data = [126 120 115 133 103 126 131 142 129]
data[-9]: 126
data[-3]: 131
data[-8]: 120

M =
[[126 129 136 127]
 [128 128 128 128]
 [127 128 134 127]
 [129 127 125 129]
 [129 128 122 129]
 [129 128 124 129]
 [128 128 128 128]
 [128 128 128 128]
 [127 128 130 127]
 [125 129 143 125]
 [127 129 133 127]
 [128 128 127 128]
 [122 129 155 123]
 [128 128 122 129]
 [128 128 124 128]]
M[0, 0] = 126
M[10, 2] = 133
M[9, 1] = 129
M[14, 0] = 128
M[:, 0] = [126, 128, 127, 129, 129, 129, 128, 128, 127, 125, 127, 128, 122, 128, 128]
M[12] = [122, 129, 155, 123]
M[:, 3] = [127, 128, 127, 129, 129, 129, 128, 128, 127, 125, 127, 128, 123, 129, 128]
M[5, 3] = 129
M[9] = [125, 129, 143, 125]
M[8, 2] = 130
M[12, 1] = 129
M[8, 1] = 128
M[2, 2] = 134
M[6, 0] = 128
M[6, 2] = 128
M[7, 2] = 128
M[11, 0] = 128
M[6, 1] = 128
M[1] = [128, 128, 128, 128]
M[4] = [129, 128, 122, 129]
M[0, 1] = 129
M[1, 3] = 128
M[6] = [128, 128, 128, 128]

m =
[[121 154 139 142 139 130 134 129 135 124]
 [133 132 122 127 134 121 130 125 114 129]
 [138 121 119 121 133 122 130 129 107 127]
 [138 147 122 136 141 122 138 128 115 126]
 [127 116 130 118 132 125 125 130 112 125]
 [140 122 119 122 134 122 132 131 106 126]
 [138 139 118 129 141 116 133 123 103 128]
 [140 127 120 125 137 123 134 132 107 126]
 [143 140 118 132 141 121 138 131 107 125]
 [127 132 127 134 120 132 128 126 145 131]
 [124 150 135 136 144 123 132 126 119 124]]
m[-11][0] = 121
m[-7] = [127, 116, 130, 118, 132, 125, 125, 130, 112, 125]
m[-3] = [143, 140, 118, 132, 141, 121, 138, 131, 107, 125]
m[10][1] = 150
m[:, 0] = [121, 133, 138, 138, 127, 140, 138, 140, 143, 127, 124]
m[9][-7] = 134
m[3][7] = 128
m[-7][-8] = 130
m[-7][3] = 118
m[-6][-4] = 132
m[-6][-10] = 140
m[7] = [140, 127, 120, 125, 137, 123, 134, 132, 107, 126]
m[:, 5] = [130, 121, 122, 122, 125, 122, 116, 123, 121, 132, 123]
m[2][1] = 121
m[-5][8] = 103
m[10][-4] = 132
m[-2][-2] = 145
m[-2][0] = 127
m[3][2] = 122
m[:, -8] = [139, 122, 119, 122, 130, 119, 118, 120, 118, 127, 135]
m[1] = [133, 132, 122, 127, 134, 121, 130, 125, 114, 129]
m[4][-3] = 130
m[7][0] = 140
m[-9] = [138, 121, 119, 121, 133, 122, 130, 129, 107, 127]
m[-6][-1] = 126
m[-9][7] = 129
m[-5][-9] = 139
m[6][-1] = 128

A =
122,110,144,116,121,117,151
120,124,130,126,126,131,125
A[0, 0]: 122
A[0, 5]: 117
A[:, 6]: [151, 125]
A[1, 2]: 130
A[0]: [122, 110, 144, 116, 121, 117, 151]

grid = [110 147 118 139 136 128 150 115 113 113]
grid[0]	110
grid[7]	115
grid[1]	147

W =
[[126 122 109 117 121 136 123 147  99 130 121 134]
 [132 116 107 120 133 139 127 141 111 139 124 144]
 [131 129 133 152 126 130 139 129 129 125 140 132]]
W[0, 0]	126
W[-2, 11]	144
W[2, 1]	129
W[:, 11]	[134, 144, 132]
W[-1, -7]	130
W[-3, 9]	130
W[:, -12]	[126, 132, 131]
W[0, 7]	147
W[0, -2]	121
W[2, -8]	126
W[2]	[131, 129, 133, 152, 126, 130, 139, 129, 129, 125, 140, 132]

X =
[[125 124 128 123 126 123 124 128]
 [141 142 146 121 142 117 115 125]
 [122 120 124 120 120 118 122 132]
 [137 114 138 133 120 133 118 116]
 [132 120 138 128 124 128 118 117]
 [148 120 147 142 132 145 120 107]
 [132 135 136 117 137 115 118 128]
 [121 121 118 121 120 119 124 137]
 [113 138 116 139 109 145 141 141]
 [129 130 140 116 129 113 114 123]
 [138 142 156 111 142 108 105 118]
 [140 140 147 119 141 116 113 123]
 [141 148 155 110 146 106 106 122]
 [121 123 120 119 123 118 124 136]]
Indices start at 0.
row 0 col 0: 125
row 0 col 1: 124
row 0 col 2: 128
row 13 col 4: 123
row 6 col 5: 115
row 6 col 3: 117
row 11 col 4: 141
row 4 col 1: 120
row 4 col 7: 117
row 5 col 6: 120
row 7 col 5: 119
row 13 col 0: 121
row 12 col 7: 122
row 11 col 7: 123
row 8 col 7: 141
row 9 col 3: 116
row 8 col 6: 141
row 10 col 4: 142
row 9 col 2: 140
row 7 col 1: 121
row 11 col 2: 147
row 1 col 6: 115
row 0 col 7: 128
row 5 col 0: 148
row 10 col 2: 156
row 1 col 4: 142
row 5 col 7: 107
row 4 col 3: 128
row 5 col 2: 147
row 6 col 7: 128
row 13 col 6: 124
row 11 col 3: 119
row 2 col 2: 124

B =
[[125 126 136 123]
 [117 144 121 121]
 [111 121 139 144]
 [139 128 116 137]
 [120 119 110 117]
 [146 120 122 132]
 [102 117 129 131]
 [142 122 127 146]
 [119 141 128 112]
 [124 137 137 123]
 [137 129 132 123]
 [129 112 120 130]
 [135 124 101 127]
 [129 131 106 116]]
Indices start at 0.
row 0 col 0 = 125
row 7 col 2 = 127
row 11 col 0 = 129
row 12 col 0 = 135
row 9 col 2 = 137
row 3 col 0 = 139
row 13 col 3 = 116
row 11 col 3 = 130
row 11 col 2 = 120
row 10 col 3 = 123
row 10 col 2 = 132
row 5 col 1 = 120
row 6 col 2 = 129
row 12 col 1 = 124
row 4 col 0 = 120
row 5 col 0 = 146
row 11 col 1 = 112
row 4 col 2 = 110
row 1 col 0 = 117
row 2 col 1 = 121
row 3 col 1 = 128

arr =
[[137 129 127 128 122 129 123 122 118 138 117 126]
 [126 128 123 129 126 125 129 125 124 131 129 126]
 [125 131 130 126 134 130 129 126 125 133 134 119]
 [134 134 126 123 129 123 127 123 125 134 119 125]
 [134 140 121 116 128 134 129 119 132 116 126 122]
 [128 128 131 122 133 128 130 125 123 133 137 118]
 [130 132 133 125 132 133 131 122 124 139 131 120]
 [134 148 124 123 128 127 133 113 134 116 126 115]
 [137 134 141 157 131 136 140 142 126 150 136 119]
 [127 131 128 126 132 131 126 124 120 133 137 120]]
arr[-10,0]: 137
arr[-5,-8]: 133
arr[1,-4]: 124
arr[2]: [125, 131, 130, 126, 134, 130, 129, 126, 125, 133, 134, 119]
arr[9,11]: 120
arr[5,-6]: 130
arr[-10,-1]: 126
arr[-10]: [137, 129, 127, 128, 122, 129, 123, 122, 118, 138, 117, 126]
arr[-7,-4]: 125
arr[-3,-8]: 128
arr[1,-1]: 126
arr[-10,4]: 122
arr[2,-7]: 130
arr[-9,-6]: 129
arr[4,-3]: 116
arr[3,4]: 129
arr[-7,-3]: 134
arr[2,4]: 134
arr[:, 8]: [118, 124, 125, 125, 132, 123, 124, 134, 126, 120]
arr[-6,-5]: 119
arr[-9,0]: 126
arr[4]: [134, 140, 121, 116, 128, 134, 129, 119, 132, 116, 126, 122]
arr[6,9]: 139
arr[1,5]: 125
arr[8,7]: 142
arr[-2,6]: 140
arr[-5,-7]: 128
arr[-7,0]: 134
arr[-4,-1]: 120
arr[8]: [137, 134, 141, 157, 131, 136, 140, 142, 126, 150, 136, 119]
arr[:, -1]: [126, 126, 119, 125, 122, 118, 120, 115, 119, 120]
arr[:, -8]: [122, 126, 134, 129, 128, 133, 132, 128, 131, 132]
arr[1,4]: 126
arr[-7]: [134, 134, 126, 123, 129, 123, 127, 123, 125, 134, 119, 125]
arr[-7,-11]: 134
arr[-6,3]: 116
arr[-4,10]: 131
arr[7,-2]: 126

a = array([130, 142, 113, 101, 132, 101])
a[0]	130
a[2]	113
a[5]	101

x =
[[117 117 128 140 118 109 152 148 118 136 117 121 142 147]
 [111 137 146 112 125 110 146 114 137 117 143 141 123 144]]
x[-2,-14] = 117
x[-2] = [117, 117, 128, 140, 118, 109, 152, 148, 118, 136, 117, 121, 142, 147]
x[0,-10] = 118
x[-2,-8] = 152
x[1] = [111, 137, 146, 112, 125, 110, 146, 114, 137, 117, 143, 141, 123, 144]
x[0,2] = 128
x[:, 12] = [142, 123]
x[:, -13] = [117, 137]
x[1,-10] = 125
x[:, 3] = [140, 112]
x[1,-2] = 123
